Named turns come first, each shown by rows before and after it. Which turns, in which order, take the first row of each pair that follows to the second? Write the first one first, as in the answered first pair.
Y (before => after):
[ -2.0  -3.1   2.3  -7.7  13.3 -22.7 -11.6   2.3  18.7   1.2 -11.5   7.8
  -1.6  11.7   6.0 -12.6  -8.4  13.5  38.5   5.0 -37.6   1.7  19.0  -4.3
  -9.9  23.4 -53.2  35.5   5.9] => [-16.3  -2.0 -12.9   2.2   9.7  18.5 -17.9  -2.5 -14.2   9.3 -37.2 -10.6
 -14.8   3.0   1.8  -4.5 -19.2  31.4  41.1 -20.1 -34.2  -0.9  10.8   9.8
  -9.9  20.5 -30.8  16.9  -0.1]
[ -6.1 -23.8   9.9  -6.3 -10.3 -45.2  -0.9 -13.9  -2.4  -5.1  15.2  -0.2
  -5.1   8.9  11.6 -15.6  34.1   2.0  13.7   8.1   0.0  -6.4 -22.1 -18.3
  -3.1 -35.2 -18.3  13.1  -7.3] => [-15.8 -11.2 -10.3   2.4 -16.2 -16.4  -8.9  -6.5 -23.2   1.3  -2.2 -16.9
 -15.7   2.9  14.4  -5.5  26.9  17.4  30.9  -7.5   5.0  -4.5 -33.8 -23.6
 -13.1 -41.3  -6.3   8.4  -3.5]
[ 11.2 -29.5  -1.4   7.6   7.1   6.5   7.2 -20.0  29.8  20.4  22.9  13.0
  10.3  17.4 -12.0   3.2  -8.1  10.6   0.6  -0.3  -1.8  -7.9  -3.9  15.9
   4.0 -20.7  10.0   0.2 -20.8] => [  7.1 -25.9  -9.5  -3.3  -0.1   3.7   8.8  -0.7  37.1   9.5  22.7  15.3
   4.6  10.3  -9.0   7.1 -11.1  14.5  28.8  13.2  -0.5  -5.5  -6.7  -3.6
  -4.1 -25.8  -2.9  20.6  -8.6]
[ -2.8 -17.8   5.0   0.6   9.4 -44.5  -6.7 -47.2 -42.2   6.4  -2.5 -14.2
  -9.7  -3.2   8.9 -34.1  35.5  -8.7 -69.2   9.3   6.0   0.8  -8.6   5.5
  10.4  -9.6 -18.5 -29.0   3.9] => [  0.7 -12.3  -0.3 -24.4  -0.6 -59.4  -4.8  -6.1 -26.9  -0.5   0.0  -3.9
 -10.3 -10.2  21.6 -22.6  36.7 -12.9 -35.7  33.7  11.6   8.5 -20.2 -29.1
  -2.9 -18.8 -49.1   6.9  23.3]
Q (before => after):
[  4.4 -11.0  18.9  17.6   7.8  31.2   5.7  -3.1  11.4 -12.2  -5.3 -10.6
  10.2 -28.1  -5.4  33.4 -11.9  -5.5 -13.4 -24.2   4.0  12.9   6.2  32.5
   0.8   6.9   8.4 -18.7  -2.1] => [ 10.3 -19.1  28.1   7.6  13.4  -5.0  14.0 -20.3  22.8 -13.2  15.8   3.0
  13.3 -22.4  -0.9  18.6   5.1 -16.7 -28.4  -4.5  -2.3  13.7  13.5  35.3
   4.9  -3.3  -7.8 -13.5  -9.2]
[ -1.9  -8.0   2.7   4.0  -6.1 -29.9   3.1 -13.2 -24.5  10.3   4.0 -28.1
 -26.2   6.0  14.6  -9.8  38.0  -2.5 -19.5   8.8  -0.8  -1.1 -21.2  -2.0
  -1.4 -28.1 -12.9   9.0   1.2] => [-12.4   4.3 -12.1  13.5  -6.1  21.5  -8.9  -0.6 -43.0  13.0 -22.5 -38.4
 -23.5  -6.7   4.1   5.7  10.0  14.7   2.5  -8.7   1.8  -2.4 -25.0  -0.8
   1.1 -17.8  -0.3  -2.3  10.2]
[ -7.8   3.1 -22.2 -26.4 -17.6  -6.9   2.9  19.1 -18.5 -12.6 -14.1 -17.4
 -20.2   6.0   3.4  -2.3   5.1   4.4  -8.2  25.9  -2.5   7.8 -15.4 -16.5
   6.7  -5.0  -6.7   1.8   5.1] => [ -8.7  -0.2 -17.9 -18.2  -9.4  30.3  -1.2  19.3 -12.1 -10.3 -19.1  -9.7
 -11.5   4.3 -11.2   7.0 -24.6  17.0   5.3   1.3  -1.8   3.3 -11.5  -1.8
   6.7   7.5  22.6  -8.5  -0.2]
[  5.0  13.7  -2.3 -24.7  18.5  -8.5 -12.2  13.5  -5.7  10.8  11.0 -17.9
  -8.2   6.2   5.6  13.2  19.9  -7.8  22.9 -18.2  -0.3  18.6  11.3 -32.6
   4.5   7.2  -9.4  -9.5  -3.6] => [  8.2   9.4  -4.4 -21.3  19.9  13.4  -4.7   9.6  -2.0   9.6   8.7 -11.0
  -5.8   5.1  -2.4  15.9   2.4  -5.1  30.4 -30.4  -1.8  21.1  12.4 -20.6
   1.6  15.3  -0.2 -15.4 -10.1]
Z (before => after):
[-26.4  -4.5  23.5  19.6  28.3  -6.7 -16.1   2.3  28.5 -16.0  17.2  29.8
 -25.5 -25.8 -11.9 -18.8 -46.2 -18.5 -36.8   9.4 -11.2  -1.0  19.2  39.9
  31.0  32.4  -6.8 -18.1 -15.0] => [-34.5  -7.2  13.9  22.7  29.1  22.7 -19.5  -0.4  17.3 -10.7  11.0  29.5
 -24.9 -28.8 -13.1 -16.7 -57.4   1.5 -20.7  -4.9  -9.2  -1.0   8.9  46.8
  27.7  24.0   0.1 -23.1 -15.8]
[  1.2   8.3  -0.2  -0.1  -6.3 -56.4   2.5   0.3   0.1  -4.6   6.7  -1.3
   1.2   2.3  13.1   1.8  29.4  -8.3 -29.5  21.7 -10.3   5.4   4.3  -5.4
   2.0  -6.1 -16.3   6.7   9.2] => [  6.7 -18.0   8.8  22.4   3.4 -29.8   5.4 -32.4   1.3   1.9  21.6  -0.6
   6.6  12.7  -3.0  -7.1  23.1  11.4 -19.9  -5.2 -10.7  -4.4   3.2  17.8
   3.0 -29.0   4.5  -6.7 -15.6]
[-33.0 -13.1 -12.1  32.3 -17.4 -40.0  -5.6  -1.7 -42.5  -0.6 -19.4 -57.8
 -35.7   0.2  -6.7 -16.2  31.9 -15.8 -18.0  15.9  -3.9   7.5 -35.6   8.2
 -13.4   3.5 -20.8  16.8  15.7] => [-22.8 -20.8  -5.9  38.9 -16.3 -43.2  -0.9 -17.4 -44.1  -0.5 -12.2 -53.9
 -27.6   3.9 -11.9 -20.9  32.2  -9.0 -23.5   4.6  -5.5   1.8 -35.0  19.7
  -6.7  -3.3 -17.0   6.5   5.9]
Pairs:
Between the rows of a pair lie 2 to 4 turns.
[-10.4 -29.9   8.7   8.5  14.6  33.1   7.7 -16.2  18.0  18.9  12.1  17.1
  20.1  12.0 -25.5  -7.4 -23.1  22.2  58.5 -36.1   0.4 -12.4 -16.9   4.0
 -10.0 -34.7  25.3  -0.3 -21.1] => [ -0.7 -27.1  20.4  -7.2  12.7   6.8  18.2 -10.6  39.2  13.7  24.1  31.3
  28.0  16.8 -23.3  -7.0 -19.0  16.8  57.5 -17.1  -0.5 -14.2 -17.3  -9.2
 -12.6 -36.0  10.2  23.8 -21.3] -> Y, Y
[ -6.8 -11.8  37.5   1.6 -37.0 -40.1  13.4   4.8 -11.0  -8.9   8.0  10.0
 -14.4  17.9 -23.1  -5.6  28.7 -22.9  -0.9  49.7  12.3  -9.8  11.2 -18.5
  -8.4  -9.9  -0.6  18.2 -11.5] => [ -2.8 -27.4  46.7   6.6 -20.2   6.2  17.0  -4.4  15.7  -1.9   8.5  31.7
   2.4  21.3 -45.7  -0.9  -7.9  -9.7  14.4  16.1   3.3 -18.5  18.9  10.5
   1.4   0.7  33.6  -3.2 -19.9] -> Q, Q, Q
[ 10.8  19.4   3.1  -0.3   1.2 -32.4  -0.7  -3.7   1.1  -9.1   5.8  -4.4
  -8.7  -1.3  15.9  -0.6  15.7 -15.7 -37.6  14.7  -0.3   5.7   2.6  13.6
   1.8  22.7  -3.1  -2.2   7.4] => [ -3.4  22.1 -12.7   3.8   1.7  21.5 -10.8  24.3  -2.5  -5.8 -17.4  -5.7
  -4.0 -15.9   2.2  20.5 -14.6   3.0   1.9  -6.6   4.3   5.6  -2.5   0.4
   0.0  27.0  10.7  -2.5  15.8] -> Y, Q
[ -6.6  15.0 -31.0 -27.4 -27.5 -35.6 -14.0   8.0  -9.2 -23.6  -3.2  12.7
  -9.0 -26.4  38.8  -2.4  24.5  14.9  -0.1  21.6  14.2  -5.3 -10.1 -42.1
  -7.9 -26.1 -35.4  21.4  -1.7] => [  0.3   6.7 -11.7   4.6  -7.8  28.0 -10.7 -35.6 -13.6 -17.7 -16.9  24.3
   2.6 -25.4  -0.8  -4.6 -19.3  26.5 -35.9 -29.6   0.4 -19.4  12.2  24.1
  12.9   8.4  33.6 -44.0 -31.9] -> Q, Y
[ 14.3  10.2   8.4  -5.4   0.9 -16.0   5.5   6.4   4.1  -7.8  12.7   5.3
   2.6  -5.5   2.5  -5.4   5.1 -29.5 -37.2  20.2   5.4   0.9  21.4   6.5
  11.7  23.7   3.6 -16.4  -1.1] => [ -2.0  22.6 -16.6  -2.1  -5.5  23.0  -5.2  20.9 -25.8  -5.5 -19.4 -18.0
  -9.5 -17.8   6.1   3.0 -10.4  -5.6  -4.0   4.2  14.1   5.8   3.0  -8.2
  -0.3  19.7  14.1 -13.2  10.6] -> Y, Y
[-19.4   5.0 -18.5  17.5 -11.2  43.2  -8.0  17.1 -25.0   9.3 -27.2 -25.3
 -12.9 -15.7  -1.2  11.1  -0.8  21.9  35.4  -8.6  15.2   5.3 -13.6  -9.3
  -1.7   6.7  10.5  -4.8  11.1] => [  4.7  -9.9  12.9  13.3  -1.7 -31.4   1.9 -37.0  -8.9   5.8   6.9 -12.0
  -0.4  -1.7   0.2 -18.7  35.6 -14.8 -36.5   6.4   2.6   5.3  10.0  23.4
  15.4   8.8   0.3 -27.9 -12.6] -> Y, Q
[  9.6   7.2  -8.9   8.9 -13.1 -65.7  -7.5 -39.9 -16.1 -26.8  26.0 -17.8
 -19.4 -15.0  -4.4  -7.8  59.6  -7.3 -52.4  29.2 -12.4  -2.9  21.5 -35.0
 -12.2  34.8 -29.4  -2.7 -28.0] => [-16.9  25.2 -40.4  21.1 -20.8  53.6 -30.4   8.8 -37.2 -18.9 -26.1 -27.4
 -18.5 -35.5 -21.6  30.7  -9.5  30.2  19.7 -14.5  -0.3  -2.5   4.3 -46.0
 -26.8  50.7   8.5  -2.9  -8.4] -> Y, Q
[ -2.3  26.2  18.2  -8.0   7.6 -19.4  10.7 -10.3 -13.7 -20.8   5.6  23.9
  22.2   1.3  28.5   9.9  12.6  -5.3  -9.5  61.0 -15.9  16.8   8.1  -1.7
   3.8  41.5 -22.4 -17.6   9.1] => [-10.2  15.2  15.4  -1.8   3.6 -24.4   7.9 -24.2 -38.5 -12.9   6.1   3.6
   4.6   0.5  29.5   0.0  36.5   1.7 -12.9  59.1 -12.0  15.5  -1.4  -6.1
   6.3  17.9 -23.8 -22.2  -2.1] -> Z, Q
